a = [-85.4   7.6  65.7 -56.6 -74.0]
The third entry from the right: 65.7
The 2nd entry from the right is -56.6
The last entry -> -74.0
The first entry? -85.4

[[  3.6   5.1 -12.1  24.1]
 [ 22.6  38.5  -9.9  25.1]
 [-23.6 -83.9  15.3 -17.0]
 [ -5.1   4.3 -22.7  28.4]]
Counting starts at 0.
The bottom-left entry: -5.1
What is the entry at row 0, column 2? -12.1
The entry directly above the smallest entry is 38.5
The bottom entry of the column that holds the smallest entry: 4.3
The entry just left of -12.1 -> 5.1
What is the entry in the bottom-right corner? 28.4
The top-right entry is 24.1
What is the entry at row 2, column 0? -23.6
What is the entry in row 0 and column 0? 3.6
What is the entry directly below the largest entry? -83.9
The entry in row 1 and column 0 -> 22.6
The entry at row 2, column 2: 15.3
The entry directly above 15.3: -9.9

Questions about the array below. Indices start at 0.
1) The entry in the top-left corner?
2) The entry at row 2, column 0?
3) The top entry of the column that holds the smallest entry?
4) The entry in row 2 and column 1?
5) The entry at row 1, column 1?
6) The entry directly above -38.0?
7) The entry at row 0, column 1?
8) The entry just left of -24.0?
[[ 28.1  29.9 -58.3 -24.0 -44.1]
 [-15.2   7.1 -34.9 -54.9 -17.0]
 [-31.5   9.3 -60.9 -71.3 -38.0]]
1) 28.1
2) -31.5
3) -24.0
4) 9.3
5) 7.1
6) -17.0
7) 29.9
8) -58.3

Questions about the row below.
1) Find the entry just right of -7.618.
2) Find the entry just right of the smallest entry.
3) Find the entry just left of 20.126.
[ 15.941 -12.566  14.964  14.585 -18.613  -8.749  -7.618  -6.059  -7.403
  14.216  20.126   7.173 -10.254 -10.340   5.070   9.824]
1) -6.059
2) -8.749
3) 14.216

-7.310,9.039,2.523,3.819
-7.328,-16.474,-12.595,-9.681
-7.152,23.759,20.149,-11.591
-7.470,-21.062,3.819,-3.035
-7.161,12.405,-15.325,-6.161
3.819,9.757,-9.617,3.819
-7.152,13.505,-14.480,-10.624
-7.243,17.392,-1.053,3.819
Indices start at 0.
Give the entry directly above -3.035.
Answer: -11.591
The entry in the bottom-left corner -> -7.243
Give the bottom-right entry.
Answer: 3.819
Give the top entry of the column that holds the smallest entry.
Answer: 9.039
The entry at row 2, column 0 is -7.152
The entry at row 2, column 2: 20.149
The entry in the top-left corner is -7.310
Give the entry at row 0, column 2.
Answer: 2.523
The entry directly above 12.405: -21.062
The entry directly below 12.405 is 9.757
Give the entry just left of -16.474.
Answer: -7.328
Give the bottom entry of the column that holds the largest entry.
Answer: 17.392
Give the entry directly below -16.474.
Answer: 23.759
Give the entry directly above -6.161.
Answer: -3.035
Give the entry directly above 20.149.
Answer: -12.595
Give the entry just right of 17.392.
Answer: -1.053
The entry just right of 9.757: -9.617
Give the entry just left of the smallest entry.
Answer: -7.470
Give the entry just right of the smallest entry.
Answer: 3.819

Questions about the row below.
1) What is the entry just left of the smallest entry?
2) What is the entry just right of -4.9?
3) What is the entry just left of 55.4?
4) What is the entry just right of -21.6?
[-4.9, -21.6, 19.7, -22.8, -28.2, 50.1, -68.2, 55.4, 23.8, -25.6, -26.1]
1) 50.1
2) -21.6
3) -68.2
4) 19.7

Questions about the row below.
1) Find the third entry from the left.
2) Find the entry just left of 1.8.
3) Find the third largest entry.
4) Find the 4th entry from the end.
5) Find the entry just right of -80.7.
6) Find the first entry from the left.
7) Find the entry just left of the smallest entry.
[-55.6  10.5 -80.7  33.3 -24.1  21.8 -79.4  24.5  10.5   1.8]
1) -80.7
2) 10.5
3) 21.8
4) -79.4
5) 33.3
6) -55.6
7) 10.5
